The rows below fall into families. The same turns and mirrors carry the whole set onto itself and the rows of a family onto each other. For each named row, which other rows are in its family? Write them in the order they are listed.
These 16 rows form 4 families of 4 rows each.
Z_440: [-15   1   5  -4   5  -9  -1   2  -4   9 -15 -11   8  -4  14 -12   2   2
 -10 -10 -15  -3 -17 -10 -12   3   7  11 -16   6   6   2  -2   7   6  -2
 -12  -5   9 -19   9   9  -8  15]
Z_116: [-10  -9  13  -6   1 -11   0  -4  -2  -7 -13  -9  -3 -10  13  -2   8   2
  -2   0 -11  -1 -16  -9 -15  -6   2   7 -30   4   9  -5   7  12   0 -12
  -2 -14  11 -12   3   5  -2  13]
Z_834: [ 21  -5  14  10  -1 -14   2   7  16  -5   9  -3  -2  -2   3 -17  -7   8
   3   4 -13   7   4   2  -5   8 -28  -6   3   0   6  -4 -11 -10 -13  -2
   8 -13   0  -8  11  -6  13  12]
Z_99: [-10   4  11 -16   0  -3 -12  -5   4   3   1   4 -14  -9 -17  10  -9   9
   7  15  10   5   3   2   9   4   6   9  23  14   5   3  -2  -8 -11  -4
   1   3 -14   3  -5 -12  -6 -17]
Z_736: [ -9  -6   6   5  -4  -3  -4  -7  -3 -10 -11   0  10  -2  19  -2   6   1
  -4  -8 -13  -2 -14 -16 -10 -13   5  -2 -15   2  13  11  -1  10   8   3
 -10  -4  12  -8  10  14  11  17]
Z_169: [ 15  10  23  -6  -4 -17   3  20   7  -1  13  -4   0  15   0 -18  -3   2
  11  -1 -10   8   3   2  -4   1 -18 -14   7   1  13  -3  -4 -12  -3 -18
   1  -8  -1   7  16  -3   2   9]
Z_276: [-17  -8 -10   3   5   1  -5  19 -18  19  -2   8   9   0   1  -3   7  -7
  16 -12   6  11   7   3   9 -14   5   1   7  -2 -10 -11  13 -14  18   0
   0  -1  10  12   6  11  -5  -7]
Z_243: [ -7  -6 -16  11   8   7 -17  10  -9  10   1  20  -4 -10  -2  -1   1  -3
  13   1   4  -8   8  -7   9 -17  12   2  -5   1 -17  -5   7  -8  17   9
  -3   4  17   5   2   4   4  -8]
Z_11: [ -8  -9   8   0  -2  -8  -9   3 -14   0  -2 -14  14  10  13  -7   8  -1
 -13  -4 -12 -13  -8  -6  -6  -6   4  -6 -22  -5   8   5  15  10   4 -11
  -8  -8  -5  -8   2  15  -1  15]
Z_675: [ 14   3  11  11  -2 -14   0  11   7   2   7 -15  -7   8  -8 -20  -2  -3
  10   1 -12  -7   1  12   8   1 -25  -3  14  -4  12  -7 -15  -8 -19 -10
  -1   0   8  -3  16  -2  19   4]
Z_379: [ -8  -9 -18  13  -3  -5  -4   6 -21  13  -5   2  -1  -3  -9  -5   8  -6
  15  -6   8 -14   2  -1  14 -20   5   2  12  -2  -4 -10  -1 -11  11   6
  -6   4  24   5   9  13  15  -3]
Z_25: [ -9  -9   6   1   7  14 -18   4   8  -9   4  11 -14  -5  -9   2  -4   0
   9  13   5   5   6  16  14   0  -1   6  20  12   9   3  -5   1 -19  -3
   8   8 -18   1  -5  -6   3 -11]
Z_774: [-13  -3 -17   4   8  -6  -7  -6 -18  28  -8   8  -2  -9  -8  -4   6   0
   9 -11   5  -7  -1  -4  14 -17   9   6  14 -10 -12  -3   5  -5  15   8
   5   0  13  -4   4   4   0 -12]
Z_28: [ 20   9   9   0   1 -18   0   4   4   6   5 -12  -7   6  -8 -23 -12   5
   0   3 -21 -10  -3  -1   5   3 -24  -4  10   3   8   7 -15  -9 -14  -9
  -4 -13  -6  -2  13 -11   4  10]
Z_448: [-12 -10  19  -8   0  -2 -18   0  -4  -1   0  -3 -10   6  -9   7   4   6
   0  12   4   6  16   4  18   1   3  -4  15  -3   6  -1   7  -7 -15  -5
  12   7 -26   9 -13  -3   7 -17]
Z_904: [-13  -9  14 -15  12   5 -16   0   4  -8  -9   0 -20 -13  -9   4  -5   0
   8  19   9   4   4   7   9  -1   5  11  -2  13   4  -6   1  -7 -15  -7
   7   0  -8  13 -11  -9  -5 -14]

Same family as Z_448: Z_169, Z_276, Z_11
Same family as Z_28: Z_440, Z_99, Z_774
Same family as Z_116: Z_675, Z_379, Z_904

The rows below fall into families. The same turns and mirrors carry the whole set onto itself and the rows of a family onto each other. For each named row, which other rows are in its family? Write them in the order they are listed.
These 15 rows form 3 families of 5 rows each.
Z_469: [ 24  -3 -17   2  13 -10 -15   9 -11 -18 -21   7  -4 -15  -2 -22 -14   0
  20   4  19  -9  10  -2  -8]
Z_290: [  8  -2 -13  11  11  -3  -6   2  -2 -14 -14   2   7 -20   1 -24 -10 -22
  23   7  18 -18   8   6 -14]
Z_38: [ 27  -1 -12   8   9 -27 -23   8 -12 -13  -8  -4 -18   0   6   2  -1  21
   6   8  10 -11  -5   9   3]
Z_648: [-14  -4  -7  18   2  -3 -13 -10  -3  16   4 -16  -7 -13   0  14  -5 -11
  14   7  35 -11 -21 -12   0]
Z_946: [ 20  -4 -10  17  16 -31 -24   3  -9 -14  -7 -10  -9  -6  13 -13  -7  -6
   2   2  18 -26   6  16  -8]
Z_198: [ -7   5  -4   0   2  11  -6   7 -12  -6  -4   3   4 -12  -1  -4   3   3
  23  18  17   6  -6  -8   9]
Z_416: [ -7  -8 -12  30   4 -10 -13 -15  -1   3  -1 -17  -5 -17  -2   1 -11 -19
  10  -3  35 -25 -11   3 -15]
Z_181: [ -2   0  -7  17  17 -22 -14  -2   0   0   3 -17   4  -9  12 -12  -1 -29
   4  10  15 -25   0   9  -3]
Z_954: [ 19 -15 -18  18   4 -22 -21  -4 -15  -2 -16  -4 -24  -4  -7   8 -17  13
  17  -6  25 -10 -20  -9  -2]
Z_575: [ -9   5  -4   9  12 -12  -7   0   0  11   9 -15   2  -5   7   4  10 -18
  10  20   6 -11 -15  -2  13]
Z_351: [ 10   3  -7   3   6 -15 -13   5  -7   3   3  -6 -11  -1   3  14  10  14
  11  19   3  -1 -18  -3  17]
Z_879: [ 14   2 -11  -4   8  -2 -15  12 -18 -12 -16   8  -6 -10  -4 -10  -5  17
  20  10  19   6   1 -11   7]
Z_597: [ 14 -14 -18  31   6 -23 -19 -12  -8  -7 -13  -9 -15 -12  -6  -3 -18  -4
  13 -10  28 -24 -10   5 -16]
Z_822: [-11   3  -5  10   5  10  -1   2  -2  -5  -3  -1  12 -18   2 -13   0 -21
  25  17  17  -8  -3   2  -4]
Z_373: [  2  -8 -10  11   2 -11 -18  -2 -12  12  -6  -8 -19  -5  -3  17  -9   9
  19   6  28  -2 -26 -19   8]

Same family as Z_373: Z_648, Z_416, Z_954, Z_597
Same family as Z_575: Z_38, Z_946, Z_181, Z_351

The rows below fall into families. The same turns and mirrors carry the whole set onto itself and the rows of a family onto each other. For each named row, which other rows are in its family? Write them in the order they are listed.
These 18 rows form 3 families of 6 rows each.
Z_475: [ -8  -8   1  16   0  -6   5 -15  11  -9   5   1  11   9  -8  -4 -14   5
  12  -4   6   8  17  -5   8  -8 -30   3   8]
Z_471: [ 17   6  14  -5   5   2  -8   3   3  21   9  17  10   1  10 -10   5  -2
   6   0   0   8  -6 -12   1   8   0  -9  14]
Z_995: [ 15 -17  -8  -3  12   2 -11   1 -19  -3   8  19  13  -9 -10   5   2  -3
  11   1 -12  10   3  -8  -1  23  -3 -21   3]
Z_24: [ 15  -9 -12  -6  -1   1 -13  -5   4 -10  20  -2  13   0  -6 -18   8 -11
  -5 -10  -7   0  -2  -4   1 -17   0  12 -13]
Z_305: [-16  -9 -11   3   1 -15  10   4   0  15  -5   5  -2 -18   9   2   7  13
  -4  -1  -7 -16  10  11 -11   1  -1   2  -3]
Z_640: [  5 -13   1  10   0  -1  11   1 -18   0   4   4 -16 -10  -3  10  24  15
 -11 -12   2   2  -9   7  -5   5 -20  10  -7]
Z_27: [  6 -18 -10   7  -1   3  -9 -11   0 -15  20  -7  25   0  -3   1   0  -3
  12  -5   1   5  -1  -4  -1 -13  -4  26  -6]
Z_212: [  1 -23   5  -7  10  -8  -9  -1 -21  -2  16  10  14 -24  -7   4   7   3
  10  -2 -16  10  19   5   8  12  -4 -13   0]
Z_960: [-14  -5 -15  -1  -6 -11  24   2   2  10   3  10  -8 -11   6   7  13   6
  -1  -5   2 -20   1   6   3  -4 -10   2  -1]
Z_581: [ -8   2   9   8   6  -2   3 -20   8 -12  11   4  -1  13 -11  -8  -6  -1
  23  -5   3   4   8   0  18  -2 -21  -4  -3]
Z_999: [ 11 -13   8  17 -11  -2  10   9 -26 -11   1   6  -8  -2  -7  -3   4  18
  -9  -2   6   2  -9   5  11  -2 -17   7  -2]
Z_253: [  3 -11  -3  -4   3  -3 -20 -16   3 -10  13  -3  19  -6  -2   0   7 -10
   2 -12  -6   2  -3 -13  -2  -8   7  21 -14]
Z_667: [  0   4  25  -6   8   5  -2  10  -3  12   1  13  14  -6   5 -15  10  -6
   4  -3  -3   7 -11  -3  -3   9  10   1  11]
Z_866: [-19 -10   5   7   2  -4 -10 -15   6   3   5  -6  15  12 -13  -5  -8  -6
  15  -4   8   1  12 -10  10  -4 -19   9   3]
Z_229: [  3 -19  -6  -5   3  -1  -2   2 -21 -13   2  11  11 -28  -6   7  -1   7
  13   0  -9  15  10  -6   1  24  -5 -13   5]
Z_723: [  8   0   9  -8  -5  -3  -2   9   3  12  -4  17  20  -4   5 -12  10  10
  11   1  -7  13  -5 -13  -1  22  -5 -13  12]
Z_125: [-17  -5 -16   4  -4  -7  17   0  -2   1  -8   0  11 -20  10  -5   0   7
   2  -3 -10 -17   0  18  -3   2 -12  -6  -7]
Z_839: [  9  -7  -2   9  -4  -3   9  -7 -20 -13   3   7 -16  -1   1   3  16   8
 -11  -4  18  -1 -17   1   6   1 -20   6  -2]

Same family as Z_305: Z_475, Z_471, Z_253, Z_229, Z_839
Same family as Z_212: Z_24, Z_581, Z_999, Z_667, Z_125

